In the rows, 128 means zero.
The rows below fall into families. The same turns and mirrors carry the whole set onto itself and the rows of a family onto each other. For each named row, which other rows are in its family? Write them in the order they are listed.
These 30 rows form 5 families of 6 rows each.
k_73: [141 134 126 137 115 123 135 152 122 149 139 130 132  73 136 127]
k_724: [133 135 126 139 106 123 131 154 110 151 138 138 132  86 137 122]
k_2: [125 133 112 118 106 104 127 157 122 133 146 102 143  93 117 122]
k_356: [139 134 109 138 142 135 137 149 104 137 147 130 138 140 128 101]
k_255: [131 131 100 120 112 109 122 161 112 135 128 117 145  89 115 133]
k_403: [142 134 118 128 121 121 131 148 113 152 132 134 128  77 134 119]
k_55: [129 144 105 143 143 136 127 162 107 126 141 143 129 135 126 118]
k_747: [154 130 115 134 121 109 121 153 124 147 137 141 129  81 136 123]
k_409: [135 137 114 129 141 122 127 156  97 135 146 144 138 135 140 123]
k_485: [142 132 117 172 129 127 135 168 125 132 160 108 125  99 120 152]
k_820: [147 130 112 164 135 126 140 162 121 132 171 100 125 109 123 148]
k_303: [123 124 110 161 143 115 149 155 124 119 151 108 130 124 144 136]
k_251: [140 152 111 136 134 135 128 155 111 133 142 141 128 130 128 105]
k_689: [123 121 109 142 144 118 140 149 129 114 164 105 138 110 140 144]
k_559: [136 168 110 137 135 127 140 160 108 152 155 115 140 115 100 121]
k_491: [149 159 102 143 127 125 137 150 108 137 157 115 141 130 107 107]
k_614: [145 140 108 141 142 130 130 153 103 125 148 134 126 139 126 110]
k_197: [147 148 116 174 125 120 134 153 130 139 165 115 120 108 131 142]
k_705: [117 112 106 144 142 117 137 148 126 131 142 100 133 124 132 144]
k_405: [140 126 117 148 119 120 130 172 120 150 135 141 134  86 145 117]
k_757: [146 131 111 166 133 121 142 159 119 125 169 105 130  95 134 151]
k_258: [133 135 111 119 120 102 135 146 126 147 134 113 138  82 118 120]
k_357: [145 152  99 141 134 123 143 153  97 140 153 114 129 132 107 105]
k_286: [138 136 106 168 141 124 150 156 127 138 169 111 136  95 140 143]
k_830: [116 118 114 155 130 104 150 153 119 125 148 108 128 117 142 144]
k_181: [130 154 104 137 127 121 139 154  98 153 168 115 125 128 107 117]
k_998: [123 121 110 156 139 115 153 154 121 117 152 100 134 104 145 143]
k_897: [133 132 102 124 115  98 125 154 118 134 133 115 147  83 133 132]
k_898: [138 138 102 118 115 102 125 149 114 134 132 119 134  80 123 124]
k_980: [141 149  97 127 131 118 136 152  97 154 155 116 133 128 107 110]

The rest of the family of k_705: k_2, k_409, k_559, k_197, k_405
The rest of the family of k_724: k_255, k_55, k_485, k_830, k_181
The rest of the family of k_747: k_356, k_689, k_491, k_258, k_286
The rest of the family of k_897: k_73, k_820, k_303, k_251, k_980

